In the data rows, 128 means zero.
Here are some points:
[149 140 115 115 127 110 112  92 133 112 107 130 151 132 141 115 108 146
 112 126 134 123 124 124 125 111 126 151 128 118 138 120]
[ 17 221 117 214  74 106 148  85  85  49 134 171  70 183  67  54 213 107
 173 186 128 123  98 160 165  89 105  98 132 175   0 166]
[129  90 138 136 121 127 127 160 108 137 119 139 112 136 150 105 113 114
 125 147 110 152 107 130 126 115 103  87 112 157 147 140]
[197  62 128 109 156 155 104 185 123 169 124 107 142  84 165 170  84 132
 121  90 128 166 130 153 131 145 133 129 102 109 240 115]
[ 80 189 123 186 117 109 141  95 105  88 113 154 111 166  89  79 182  85
 171 151 143 126 120 137 153 128 131 131 117 119  52 156]
[ 84 142 176 161  93  78 155 128 103  99 139 115  80 156  98  84 135 132
 143 184 119 161 116 167 136 143  95  79 126 178 120 154]
[201  54 142  61 164 125  93 185 186 177 146 109 179  79 170 217  68 187
 105  44 128 133 166  81 148 128 147 122 178  93 246  62]
[ 46 236 108 178  75 153 179  57  84  56 127 150  95 188  65  68 180  76
 153 187 142  76  79 124 119 125 123 134 112 159   0 166]
[ 86 193  77 127 131 192 157  85  75 108 118 163  92 175  63 102 164 101
 126 202 114 106  90 131 107 119 119 191  67 134  85 134]
[ 91 150 143 153 111  95 116 132 139  93 159 150 125 139 103 122 154 130
 144 124 115 105 128 147 143  97 139 114 147 149  84 137]
[134 126 108 129 141 119 114 108 141 126 120 144 157 138 147 130 116 137
 110 123 137 127 135 110 129  91 147 137 145 116 155  93]
[110 160 120 122 150  95 138 106 143 140  96 140 138 148 134 110 122 153
 136 120 144 130 128 120 127  98 156 173 125 115 129 119]
[  0 255  82 227  91 211 215  31   0  35  93 185  55 227   3  12 235  13
 166 255 110 109  31 142 117 119 106 184  14 169   0 194]
[204  65 136  55 175 156 108 168 184 172 160  77 190  67 189 220  53 191
  82  57 147 129 171 109 126 141 150 137 183  90 247 108]
[135 118 158 112 138 132 105 185 157 110 138 115 143  93 162 144 152 111
 128  81 151 145 134 137 153 123 165 112 135 128 128 113]
[168  95 160 120 118  96 106 157 173 131 140 108 166 103 146 153 120 167
 105  99 133 135 156 132 133 110 138 109 183 128 177 105]
[206  37 119  61 159 146  96 125 164 176 148 118 184  95 167 195  68 174
  90  76 110 138 142 106 112 138 134 156 150  89 239  84]
[210  25 152  60 153 151 106 185 168 192 187  84 158  66 170 223  63 175
  75  80  94 123 170 139 132 152 114  95 173  99 234  94]
[ 91 182 128 190 103  80 126 107 135 101 105 136  97 151 122  79 155 115
 152 133 144 141 143 126 143 108 127 123 143 154  83 152]
[ 97 183 126 165 105 109 153 103  99  93 130 131  88 163 105  88 136 132
 132 163 124 112 109 154 150 113 107 114 143 161  79 153]
[138  72 129  76 154 166 131 140 125 177 169  89 147 107 127 165  89 179
  90 125 121 119 153 137 123 158 118 124 137 101 169  96]
[ 88 191 148 150 110 125 137 112 109  98  92 127 110 124 127  75 150  87
 159 146 151 126 105 150 119 142 135 138 119 136  80 171]
[ 24 202 141 201  91 113 165 111 110  64 136 137  82 175  82  76 207  96
 206 161 161 131  91 148 157 138 132 114 114 162   5 179]
[ 17 213  83 171 118 193 175  57  54  90 111 169  96 174  58  56 184  57
 162 203 126 110  63 137 112 136 109 177  44 143  19 188]
[188  53 149 111 129  94  97 180 148 166 133  92 144  89 161 143  85 163
 109  82 124 148 155 146 123 147 136 105 169 115 196  98]
[  0 255 101 255  77 197 186  85  22  31 128 161  28 199  38  20 255   0
 233 189 155 126  24 190 138 156  97 114   0 197   0 254]
[107 126 103 147 118 101 154  96  94 116 125 158  67 192  79  97 119 142
 130 188 106 155 109 132 112  95  99 137  86 146 129 141]
[ 55 196  90 158 114 182 148  97  68 100 101 164 101 159  95  74 161  68
 157 194 148 140  86 128 124 130 134 137  64 152  32 158]
[143  91 133 141 130 149 123 153  97 153 112 134 124 108 152 130 135  98
 145 124 141 157 110 158 119 155 117 117  90 120 126 154]
[255   0 180  26 174 126  71 255 203 220 164  77 185  44 235 255  14 197
  33  23  95 178 175 124 112 144 148  96 192  97 255  42]
[136 145 154 167  94   8 105 128 141  98  96 149 123 176 152  49 135 158
 142 150 120 163 130 144 166 108 108  75 168 146 137 114]
[ 69 163 132 151 123 129 139 118  96  88 115 132  83 154 102  60 166  91
 190 161 133 146 109 150 144 153 124 118  77 144  66 155]
[197  94 157 116 121  81 107 156 147 128 128 105 161 105 166 159  80 176
  95 118 113 119 159 131 128 148 118 131 164 119 181 119]
[149  98 137 106 157 110 119 161 168 130 145 103 155 110 148 162 120 160
 104  87 123 137 169 126 132 122 144 123 162  97 182 100]
[ 65 159 116 147 119 192 165 118  71  97 155 132  98 147  72 124 170  89
 150 170 108 120  82 148 127 124 133 133  77 153  63 166]
[255  57 158  56 176  98  58 167 202 193 111 102 201  36 224 162  55 183
 113  33 158 125 172 120 105 143 167 122 160  86 240  78]
[134  81 127 132 110 143 150 179 102 139 171 119 125 133 108 172  93 142
 117 124  99 138 129 128 123 161 113 113 109 121 150 145]
[251  43 142  33 170  78  86 165 197 205 109 103 200  80 223 187  47 206
  90  35 152 145 177 126 122 150 156 145 199 103 239  53]
[  0 194 105 211  69 146 177  98  61  55 136 154  75 176  64  49 210  37
 199 197 134 127  83 157 116 160 114  83  66 181   0 201]
[ 94 139 120 128 131 203 156 128  83 108 129 140  97 118  97 114 163  71
 168 135 127 150  78 150 125 162 128 121  73 153 100 162]
[ 76 202 115 147 102 143 160  76 108  66 111 138 118 167  90  78 182 100
 152 175 157 105  94 119 115 137 123 155 114 129  49 151]
[147  75 126  84 140 163 127 172 141 158 165 124 108  85 145 180 113 135
 122  91  89 133 121 131 113 144 133 113 111 125 180 118]
[ 77 172 132 180  95  71 133 101 134  71 109 137  87 162 115  54 163 114
 144 169 142 129 127 139 136 110 134 118 128 158  85 155]
[140 105 130  93 135 109 101 143 151 147 113 117 147 107 164 150 126 140
 136 100 138 123 140 110 140 131 148 139 157 112 163  95]
[208  58 156 127 132   0  83 166 172 151 103 112 152 117 187 126  83 211
 102  86 134 174 183 138 148 112 113  65 187 103 244  64]
[133 155 128 107 128 159 127 116 128 117 113 129 147 117 145 125 150 111
 137 112 152 122 106 128 115 135 152 158 149 114 128 124]
[124 100 124 154  94 114 130 163 103 124 151 134  98 131 122 144 137 124
 116 142  88 147 121 142 120 139 107  83 125 171 130 149]
[152 105 119 122 127 151 137 132  91 124 112 150 127 146 117 120 120 126
 108 130 122 149 112 134 122 153 137 150 100 129 156 118]
[127 103 161 118 132  66 113 146 155 120 119 114 142 113 151 116 119 172
 141 102 141 148 154 129 165 111 138 132 167 116 157 107]
[107 113 143 168 104 128 112 167  88 115 127 146  84 130 131 104 143  93
 158 115 117 160  98 173 129 158 120  82  89 162 120 185]
[ 99 131 111 133 117 185 141 113 107 123 158 145 111 127 104 135 149  99
 148 137 119 105  83 137 119 136 123 135  76 144  71 156]
[128 158 132 124 125 128 108 123 128 120  98 134 120 102 153  96 131  97
 161 106 152 127 129 138 124 134 148 151 140 131 107 169]
[158 111 122 115 138 120 109 152 123 128 136 143 133 105 151 117 116 124
 118 133 126 141 120 124 134 150 137 102 110 135 171 109]
[ 72 153 107 164  92 153 149  69  90  96 119 151 115 162  82  83 157  90
 156 186 118 111  94 123 114 124 111 138 100 130  37 153]
[185  79 110  95 147 139 109 131 151 180 138 121 171 111 137 195 115 160
  93 117 101 109 156  81 111 134 119 133 133  88 176 105]
[ 60 145 127 158 108 179 153 117  89 101 149 154  92 155  81 155 159 103
 122 163 100  93  84 115 114 116 101 130  79 142  82 156]
[ 43 173 125 204  88 127 152 121  57  72 118 137  63 156  84  34 188  59
 201 158 139 166  96 185 153 152 122 103  77 182  32 188]
[134 125 117 145 129  82 133 112 148 113 119 143 151 145 127 124 115 178
 124 122 121 131 139 106 135  95 130 134 136 128 137 109]
[ 95 133 166 169 111 116 120 142 121 141 124 106 109 107 137  83 170 105
 197 120 155 175 121 188 133 176 139 100 111 145  94 157]
[ 62 198 130 173 125 134 149 102 114  94 106 147 101 145 114  83 193  86
 184 128 155 146  98 151 133 122 153 140 102 142  67 166]
[ 48 185 111 176  92 156 160 125  58  74 133 171  59 182  66  90 161  80
 127 217  95 133  71 162 126 129 107 102  74 167  67 175]
[138 100 148 118 132 111 104 159 137 141 132 118 111 111 160 107 130 107
 157 101 148 181 120 173 129 146 123 104 124 147 166 140]
[243  36 120  84 161  85  78 188 155 202  88 122 145 119 194 145  40 182
  63  95 109 179 162 144 126 134 123 132 151  77 255  65]
[144 148 137 102 148 168 128 141 153 120 118 128 147 109 178 125 127 116
 138  93 148 124 113 132 115 137 146 153 116 135 128 133]
[205  35 118  66 188 148  92 149 120 193 109 118 145 103 166 175  60 166
 102  92 137 160 148 123 116 155 148 180 120  99 255  84]
[195  83 113  98 173 140 107 131 177 181 140 117 191  86 148 205  73 176
  51  79 122  99 175  82 117 113 143 150 155  85 201  69]
[162  87 140  96 151 112 106 158 158 143 152 112 155 110 156 173 125 163
  93  84 120 132 165 114 132 108 147 122 180  92 185  69]
[133 105 130 120 144 173 144 166 121 154 146 127 132 111 140 176 122 126
 106 127 114 139 116 132 122 133 118 123 100 137 148 126]
[154  94 148 111 134 108 114 151 169 147 128 126 169 105 144 159 118 145
 105 108 129 129 141 107 129 118 132 124 162 130 162  93]
[223  42 112  65 157  83  96 163 206 185 116 106 197 113 183 189  64 217
  52  70 107 124 173  94 128  95 158 148 193  89 238  56]
[170  95 141 110 117 114 118 147 165 149 150 110 158  96 162 169  89 166
 105 104 124 127 152 113 113 128 126 131 175 105 187 114]
[ 50 215 116 168  93 108 152  88 101  77 100 140  83 189 112  53 152 108
 178 165 162 135  80 163 138 128 121 137 144 152  46 161]
[129 126 123 146 129 190 117 145 101 114 128 151 132  96 139 127 156  90
 160 115 122 124  96 134 104 141 141 120  80 135 125 145]
[247   0 153  32 172 160  83 205 218 209 189  65 209  25 210 255  40 191
  62  23 109 117 174 100 105 138 162 126 214  76 255  78]
[109 144 146 161 126 150 135 143 126 120 155 126 123 117 112 140 160 108
 130 120 120 108 134 127 141 121 147 112 144 135 107 118]
[130 120 113 109 154 148 137 100 151 152 137 114 165 128 113 171 125 166
  97 111 135  95 148  88 119 104 140 175 154  82 158  92]
[136 128 153 144 125  91 107 136 142 120 125 134 154 122 134 135 142 146
 125 103 122 102 165 118 120 122 132  99 157 112 123 118]
[ 91 188 123 172 117  78 141  93  94  88 103 170 113 177  95  74 178  97
 170 169 149 138 125 122 134 114 120 136 123 129  78 133]
[147  70 129 127 109 123 120 205 128 147 168 119 121 112 141 182  94 140
  98 113  90 134 147 145 143 119  88  54 129 147 166 117]
[ 68 193 120 133 120 164 143  95 104  92 104 131 111 134 118  85 161  91
 157 137 149 124  90 124 122 142 152 170 118 127  68 152]
[ 90 164 111 151 116 150 144  81  87 110 112 149 100 164  99  84 142  87
 147 168 132 107 108 128 113 126 112 143  80 135  62 140]
[194  67 149 113 156  85  95 173 180 171 165 109 182  84 201 199  94 189
  80  94 111 119 192 114 147  92 124  95 187  88 211  77]
[ 56 187 136 182 105 133 158 111 126  84 128 134 123 144  88  93 178 108
 160 147 138 121 113 152 134 110 129 146 118 149  54 151]
[197  47 149  60 146 106  95 177 164 189 162  97 152  99 169 203  60 205
  59  94 104 138 160 126 123 115 129 116 183  96 252 101]
[204  66 126 100 162 116  83 151 188 179 134 111 177 111 167 214  84 185
  58  80 107 106 192  83 123 104 140 123 179 106 215  62]
[  0 231 113 215  60 139 173  71  52  60 100 164  45 211  51  19 223  40
 194 213 109 138  56 172 148 120 104  98  63 191   0 212]
[ 75 170 125 170  99 133 152 104 134 106 155 142 115 147 100 139 169 129
 126 147 110 106 124 110 141 110 111 106 142 146  60 141]
[191  71 114  77 148 161 130 166 135 176 156  99 157 122 136 201  63 162
  62 101 103 151 145 118 118 148 136 144 129 107 223  95]
[174  89 140 121 123  67 115 145 180 142 116 124 164 112 155 135 102 193
 105  96 126 146 157 130 120 103 146 106 187 132 178  96]
[164  77 139  78 128 110 127 160 186 171 173 109 149 102 135 200  88 203
  74  97  96 125 161  86 135  96 140 103 185 130 191  83]
[ 70 190 128 159 142 112 162  83 133  90 130 136 106 170  97  90 169  94
 136 155 133 113 127 119 135 143 125 150 107 138  67 129]
[ 13 231 138 206  79 136 164  85  71  40 152 150  72 167  76  51 198  61
 181 178 139 107  86 160 153 146 115  89 117 186   0 185]
[251  49 126  72 175  74  81 158 211 206 110 130 206  94 194 204  51 191
  60  51 125 135 196 107 113 110 150 140 189  87 255  50]
Then 40 other points, each followed by its number:
[ 78 151 112 155 103 160 149 106  85 102 138 135 100 157  88  94 157 103
 168 151 115 127  94 148 126 137 126 123  79 136  71 152] 0
[199  32 140  76 156 182 111 193 158 178 138 103 160  73 176 205  75 139
 104  78 127 133 143 124 125 167 140 112 106 101 193 116] 1
[106 142 109 150 127  94 123 111  72 118  78 158  77 173 102  52 146  95
 148 172 125 161 106 134 136 137 121 142 100 146 140 145] 2
[172  78 124  53 162 189 106 153 144 153 140 118 176  74 145 185 105 157
 108  90 120 122 142  89 111 140 155 165 120  88 199  88] 3
[ 25 241 102 211 101 120 167  18  89  54  76 184  84 205  60  20 209  64
 178 201 162 119  88 121 143  97 117 173  80 161   0 167] 4
[ 70 163 108 153 119 164 178  68  74 120 129 150 105 170  75  98 169 102
 127 186 101 113 105 105 110 123 111 133  97 129  67 154] 5
[182  74 131 110 132 126 111 135 162 153 159 116 142 121 111 185  82 171
  93 112 108 118 145 112 111 116 103 114 133 101 191 124] 6
[183 105 133  80 169 132 105 135 166 156 117 127 185  95 168 165  85 154
 102  71 138 134 173 107 134 124 175 158 150 108 191  65] 7
[203  27 151  67 172 193  96 209 148 192 143  99 156  49 195 229  75 120
 104  58 113 143 136 145 121 171 152 117 125 118 211 110] 8
[255   0 157  24 172 134  71 199 212 237 176  69 212  49 200 255  24 232
  55  49 106 103 214  99  97 154 148 117 192  65 255  40] 9
[133 118 134 118 131 155 122 127 116 145 150 114 131  95 120 161 132 127
 129 125 124 117 139 130 102 152 132 141 136 118 121 125] 10
[ 81 176  97 164 110 111 154  85 133 113 111 148 133 165 115 101 146 122
 131 153 124 116 121 112 135  96 124 133 124 140  88 135] 11
[175  54 130 109 125 106 106 143 144 158 148 105 124 117 136 158  94 164
  82 116  85 148 165 134 115 130 124 101 149 128 183  90] 12
[118 128 129 147 122 134 100 135 155 123 112 146 160  91 133 128 149 101
 142 110 151 111 121 110 119 105 150 126 128 145  98 127] 13
[169 116 145  90 165 131 105 137 142 147 112 120 143  87 169 144 105 135
 138  87 141 134 146 123 115 134 170 151 146 115 164 125] 14
[137 117 132 141 129 163 133 149 101 125 138 151 118 113 120 127 157 104
 125 129  97 127 122 129 125 145 133  93  93 124 108 142] 15
[153 133 135  93 147 169 121 117 142 136 118 138 176  97 170 126 125 125
 129  88 159 118 116 100 109 128 150 164 169 129 138 117] 16
[ 95 199 121 152  95 127 145  85 104  92 110 151 109 167 100  78 136 104
 131 164 131 106 108 118 115 104 112 151 129 144  95 175] 17
[161  98 111  97 149 204 109 158 140 157 159 118 162  95 119 212 116 127
  78 109 102 128 138 109 114 135 114 130 122 107 185 111] 18
[195  61 151  83 157 113  97 193 136 168 130 108 130  98 170 165 111 147
 111  81 140 163 127 140 139 133 135 115 118 120 216 101] 19
[138 171 109 117 169 128 125  75 129 132  70 143 156 136 122  98 135 138
 137 107 157 140 150  77 131 116 183 195 121  81 163 110] 20
[165 112 134 104 133 152 127 152 153 140 174 108 156  95 147 188  79 152
  94 104 106 110 146 115 138 119 134 120 168 112 170 114] 21
[199  36 135  86 155 172 112 169 130 191 129 115 152  77 151 210  84 117
 113  77 106 119 151 105  93 161 141 133 118  91 209 109] 22
[116 129 146 166 102 100 129 147  93 130 122 135  91 129 123  78 156  63
 180 115 125 162 114 156 132 146 125  94 109 156 106 167] 23
[124 140 144 157  91 102 142 123 118 102 136 125 113 142 118 124 115 131
 113 157 123 122 128 155 138 101 112 106 130 163  93 154] 24
[108 143 129 145 108  82 134 114 127 114 115 138 154 169 127 101 136 149
 128 155 120 132 147 112 135  96 127 122 146 126 116 118] 25
[ 87 150 110 142 124 189 150 113  94 117 161 140 107 149  86 149 143 110
 106 164  80 106 105 111  98 120 100 124 111 138  99 147] 26
[171  94 129  73 155 133  92 133 145 176 108 106 149  73 167 155 130 121
 121  94 144 124 137 120  99 153 160 143 125 100 177 125] 27
[237  49 161  94 111   0  87 177 181 145  98 105 179 110 201 142  74 206
 116  74 146 161 188 126 153 119 150 111 192 121 249  68] 28
[203  71 118  93 142 111  84 180 139 162 117 125 140 103 192 138  78 153
  92  92 103 179 123 143 121 132 149 106 134 140 226  93] 29
[164  88 149 105 142  83 102 141 178 150 123 112 163 110 150 158 116 157
 104 111 142 123 167 104 140  93 143 136 175 114 180  85] 30
[148 115 115 111 165 156 111 146 123 141 111 146 148 119 139 158 119 137
 108 115 116 135 104 138 114 138 137 140  95 103 167 108] 31
[118 158 121 171  97  69 132 108 129 105 132 131 101 154 130  72 134 120
 146 145 135 134 119 144 145 110 115 120 152 155  96 152] 32
[141 105 138 119 120 110 119 147 140 121 153 123 154 133 129 152 121 143
  99 120  97 108 137 115 143 103 139 108 153 127 151 109] 33
[255   0 125   0 225 186  54 220 198 249 128  95 203   7 243 255  30 175
  55   0 125 149 180  86  92 141 187 167 117  50 255  38] 34
[114 122 133 103 135  82 148  96 149 133 133 136 128 149 103 123 121 181
 114 133 111 130 159  88 132  83 136 153 164 113 152  79] 35
[132 135 121 113 140 157 145 116 126 156 156 120 122 140 105 147 119 118
 105 138 105 105 146 117 117 145 118 135 129 124 136 118] 36
[212  61 152  75 161 121  90 177 183 186 138 100 186  47 188 211 106 146
 109  36 142 130 188 106 123 137 179 120 189 106 222  85] 37
[ 39 192 177 195  76  99 157 129  70  99 118 109  47 150  94  45 194  63
 196 168 132 152  98 170 135 171 109  61 103 159  21 202] 38
[ 75 162 120 193  95  80 130 125 123  90 112 140 115 147 107  79 156 127
 153 151 126 134 122 133 140 102 116  94 141 145  70 135] 39
Which of these numbered points is nearest to each point below, ignoring the direction in which the first points spread most? Its number follows each.
[ 91 172 152 168  91 119 152 104 122  83 139 137 123 145 105  94 137 110
 139 186 134 126 100 136 137 126 104 111 151 145  89 173] > 24
[ 56 213 112 172 101 148 154  92  70 100 127 153  84 182  68  59 181  62
 164 203 135 126 105 128 111 139 105 150  70 149  37 174] > 36
[236  52 149  68 147 111  77 186 178 188 136 114 181  66 199 202  50 216
  52  75 128 128 173 133 134 140 134 109 210 111 247  87] > 24
[  0 255 114 225  49 139 181  58  73  31 129 160  70 194  45  26 194  70
 197 225 148 104  71 168 152 129  86 106  84 182   0 209] > 24
[ 66 152  88 145  97 188 154  87  92 105 165 160  91 159  67 141 147 114
 108 184  89  87  90 116 102 108  79 125  73 175  54 157] > 26
[ 98 143 111 168 127 121 114 136 148 135 144 140 129 102 115 150 158 116
 131 106 135 100 130 143 136  97 112  93 136 141  95 130] > 13
[121 174 133 144 111  75 101 107 126 116 109 131 106 143 148  83 121 146
 144 139 129 136 111 147 144 115 105 125 156 145 112 145] > 32
[178  98 140 110 155 120 106 157 169 145 136 106 168  81 156 179 135 122
 156  63 142 121 164  83 120 132 156 118 160 103 172 113] > 37
[  0 255 113 210  86 102 166  39  65  50 125 180  48 244  30  24 204 100
 170 238 128 107  94 130 150  81 107 143 117 160   0 163] > 35
[ 18 202 123 173  97 201 151 114  57  61 147 161  48 161  57  85 191  57
 149 201 105 126  68 150 134 144 108 112  53 177  25 194] > 15
[227  40 149  81 163 102 107 184 200 182 161 112 217  80 177 211  73 203
  76  41 113 121 188  82 145 105 148 110 193  97 246  65] > 33
[116 144 148 169  97  15 130 100 127  81  85 144 107 181 131  47 144 146
 164 137 146 164 130 142 141  93 124 102 140 165  97 130] > 28
[143 107 126 114 136 139 124 129 138 140 139 115 128 122 123 128 117 141
 136 129 114 130 117 119 119 139 111 134 102 106 154 120] > 0
[141  96 131 123 123 164 123 161 129 158 161 124 129 103 129 175 127  99
 116 134 106 119 111 126 116 127 118 103 101 133 118 130] > 15
[  0 244  78 238  66 195 198  62  46  40 160 161  51 218   8  76 207  47
 142 255  88  85  49 113 122 108  70 124  59 173   0 178] > 26
[ 29 223 134 220  91 138 162 115  83  66 125 149  86 143  69  54 224  45
 188 149 149 124  76 161 153 136 148 115  92 156   0 188] > 37
[116 138 125 146 126 111 141 126  93 125 110 144  98 147 130  87 132  93
 143 155 121 149 103 166 132 141 112 111  93 142 117 132] > 29
[120 160 104 127 154 103 157  79 144 121  99 145 146 154 119 112 120 149
 141 148 156 126 141 117 148 119 154 189 116 120 137  99] > 4
[100 157 124 112 132 163 146 116 127 122 141 121 129 118 129 111 127 110
 138 143 132 116 123 137 140 135 147 146 125 130  98 122] > 7
[103 133 153 141 127  97 127 136 131 115 111 134 146 108 141  95 161  86
 172  99 151 130 119 133 130 126 162 122 141 136 106 144] > 37
[ 24 241 145 217 112 130 156 107  94  72 128 149  73 148  83  64 219  42
 195 171 144 131 113 164 149 112 126 105 106 149   0 190] > 37
[136 113 148 140 103 117 142 130 139 119 144 115 131 104 142 129 134 135
 138 106 132 107 117 129 123 138 115  84 146 145  67 145] > 24
[187  78 116  79 175 133 120 137 177 158 166 118 183 100 126 225  63 176
  68 103 112  97 171  77 109 121 130 147 177 103 208  59] > 36
[107 155 107 147 118  97 135  99 133 109 107 136 128 169 110 105 129 159
 116 144 125 130 135 112 140 104 142 162 152 126 151  86] > 35
[130 135 109  91 148 208 120 115 123 146 153 123 141 112 108 149 149 114
 125 133 143 106 107 110 123 136 148 162  90 110 135 134] > 3
[144 123 150 110 139 109 107 128 138 150 102 110 145  87 169 108 105 137
 127 107 145 137 151 130 114 157 150 148 150 129 153 115] > 14
[ 70 203 117 134 141 133 153  72 121  98 126 149 107 160  90  78 153 104
 128 169 143 123 111  97 137 114 123 169 123 134  79 116] > 4
[232   0 134  53 170 109  93 196 180 214 162  79 188  70 182 226  49 229
  83  60 114 148 164 130 111 147 144 122 189 103 255  62] > 0
[152 101 134 135 121 116 123 127 131 133 158 105 115 136 138 131 103 146
 111 157  95 124 145 159 128 126 107 107 125 121 155 126] > 12
[  0 237 116 226  63 137 182  47  47  43 149 166  55 193  18  41 215  59
 177 239 104 102  81 130 122 129  76 107  71 162   0 215] > 6
[104 131 149 161 111 120 111 164  94 123 103 116 102 109 129  75 169  90
 188 117 156 163 107 176 133 169 139  92 110 154  70 174] > 23
[140 118 147 117 125 152 137 133 110 139 150 101 124 107 119 153 118 126
 123 141 144 116 121 145 112 140 121 132 124 147 130 137] > 10
[185  54 144  92 157 113 107 169 184 162 172 101 169 100 141 209  74 203
  85  80 117 131 185 117 151 125 121 109 174  82 204  66] > 33
[173 121 110 108 126  67 101 133 152 134  90 132 141 120 183 108 104 144
 118 118 146 135 133 138 147 123 124 133 151 147 156 122] > 32
[168 107 143 102 117 140 121 133 141 137 163 122 137 103 149 187  83 160
  80 119 121  94 161 120 140 108 128 107 160 122 147 131] > 21
[111 173 131 160 132 104 123 116 130  98 113 131 127 118 130 103 169  94
 163 116 168 147 142 125 135 136 160 144 136 125 115 136] > 37
[255  35 130  16 186 123  86 148 198 209 107  80 199  52 210 178  33 211
  82  40 139 147 192 100 120 138 169 174 174  89 255  51] > 7
[ 11 239 137 183  90 152 161  79  83  67 117 154  78 179  71  58 201  65
 175 179 154 117 101 116 145 134 108 130 122 157  22 153] > 30
[154 143 100  77 176 133 112  76 163 161  68 144 170 128 156 102 135 125
 117 105 151 125 120  76 118 111 173 203 124  87 153  74] > 20
[206  63 145  75 160 134 107 194 123 162 103 112 135  88 183 179  86 148
 118  61 136 156 134 133 128 167 159 132 122 125 230 122] > 19
[155  94 111  99 161 181 119 152 127 165 117 132 141  87 148 168 145  83
 140 103 123 119 103 125 111 158 146 147  91 101 150 133] > 22
[174  66 132  97 146 107 143 124 130 152 117 122 133 137 152 116  93 129
 118 124 136 159 153 124 132 144 144 142 120 121 173 100] > 2
[210  27 146 113 119   0  86 183 193 162  84 110 172 119 204 134  71 216
 114  68 127 161 174 127 143  98 128  85 205 115 232  84] > 28
[138  88 135  88 147 165 127 123 131 147 121  97 139 122 138 128  99 120
 132 115 120 131 124 133 108 157 140 144 119 109 179 118] > 0
[ 96 211 122 149 117 113 167  75 102  79 119 133  97 173  88  81 126 138
 138 173 127 128 112 134 131 117  99 159 119 154  96 164] > 17
[184  79 126  62 164 193 123 126 146 168 146 128 177  70 148 212 126 133
 111  89 121 111 143  87 100 141 131 171 112  78 169 131] > 3
[255  15 158  39 174 159  75 224 210 228 142  82 207  10 231 229  55 152
 121   8 142 147 193 124 116 155 169 105 177  93 228 100] > 37
[149 118 114 129 125  80 114 121 157 124 114 133 155 155 148 118 116 160
 104 130 127 113 168  99 144  90 132 116 164 107 146  96] > 25
[108 159 104 117 132 170 129 103  86 111  85 146 100 147  89  98 165  80
 140 142 137 127  88 137 131 138 127 168  73 134 107 140] > 31
[142  92 127  89 142 187 122 148 137 140 169 130 100 111 107 180 119 100
  91 124 106 133 107 128 118 131 130 119 103 140 148 110] > 18
[185 112 144  95 137 118  86 126 153 160  94 137 160  84 192 138  94 136
 130 105 143 119 178 116 119 123 154 144 149 103 191 120] > 14
[117 176  88 133 125 119 122  80 126  94  90 155 152 157 120  85 157 105
 139 138 157 117 124  87 133 115 173 179 121 104 100 122] > 4
[144  90 118 112 139 189 118 134 137 152 155 124 136 101 107 184 119 121
 117 113 100 106 137 115 112 136 116 141 121 106 137 114] > 18
[ 50 203 106 188 116 156 161  63  64  94 127 152  84 200  40  75 175  97
 130 213 114 115  98 122 117 109 116 143  78 134  44 177] > 5
[ 54 194 130 166 109 162 161 101  77 107 126 152  66 177  73  51 162  67
 165 174 137 125  87 147 115 124 107 139  77 144  50 176] > 0
[232  59 165 106 131   0  81 174 176 159 121  99 162 126 185 148  68 214
 107  96 127 180 176 125 145 104 128  98 197 128 251  69] > 28
[130 142 137 128 152 136 135 152 163 148 138 135 145  89 143 150 134 122
 114 120 132 121 145 129 138 110 149  99 138 111 117 109] > 13
[  0 255 131 227  82 122 150  91  67  29  83 174  87 173  90   9 225  30
 232 174 173 135  72 153 167 122 141 109  74 172   0 200] > 13
[240  16 150  52 178 112 102 183 218 217 172  87 208  65 200 248  51 232
  52  51 103 111 213  85 127 100 138 107 189  86 255  32] > 33
[ 62 193 166 174 106 112 143 139  73  96 115 114  63 136  98  40 184  69
 197 154 166 179  72 174 116 159 119 104 101 187  29 178] > 38
[197  15 137  74 154 168 119 197 163 182 196 100 153 101 125 251  48 205
  48 112  72 113 143 125  99 136 112  93 156 117 228  66] > 26
[134 134 104 144 141 120 145  91 167 136 151 113 148 163 121 172 106 178
 103 135 103  96 182  94 124 107 104 128 158 118 129 102] > 11
[218  69 121  45 193  98 109 120 198 193  96 119 180  95 193 177  68 212
 122  58 146 140 173  92 123 120 165 188 175  74 246  44] > 20
[  0 255 115 254  56 145 201  17  15   6 105 182  33 240  17   0 235  32
 201 255 146 106  41 142 131 128  92 156  75 194   0 216] > 17
[  0 255 138 255  41  39 180  51  31   0  86 189  21 255  21   0 231  61
 209 248 138 144  78 158 176  90  91  86 103 215   0 191] > 28
[162 136 133 112 141 129 108 128 147 132 116 143 151 101 164 116 126 108
 141 104 141 119 107 119 108 141 145 136 128 117 141 143] > 14
[176  81 136  72 147 172 117 138 179 160 158 109 177  98 151 189  84 182
  89  96 129  99 158 115 127 139 122 137 168 100 158  85] > 9
[166  90 164 120 122 128 118 211 121 137 138 120 107  93 177 133 124 132
 128 114 140 184 114 162 132 162 111  94 109 166 187 142] > 19
[ 80 164 109 157 122 151 159  86  92  88 142 144  96 175  56 113 165 127
 115 179  94 119 101 123 138 121  92 118  78 141  68 170] > 6
[154 113 147 152 113  29 109 137 141 112  95 124 144 156 152  88 113 168
 126 110 122 154 147 140 163  97 129 112 166 149 162 106] > 28
[ 36 194 147 188  72 131 167 108  84  71 147 134  86 163 102  80 185  93
 179 169 123 114 101 147 146 144 109  92 121 183   0 181] > 24
[130 117 110 124 123 153 150 138 106 137 132 138  99 135 122 141 118 117
 124 143 112 125  99 111 115 147 120 126  92 133 144 135] > 0
[255   0 166   1 206  45  24 254 255 255 148  62 234  12 255 255   0 255
  18   0 112 171 234 107 109 131 156 111 249  73 255   0] > 39
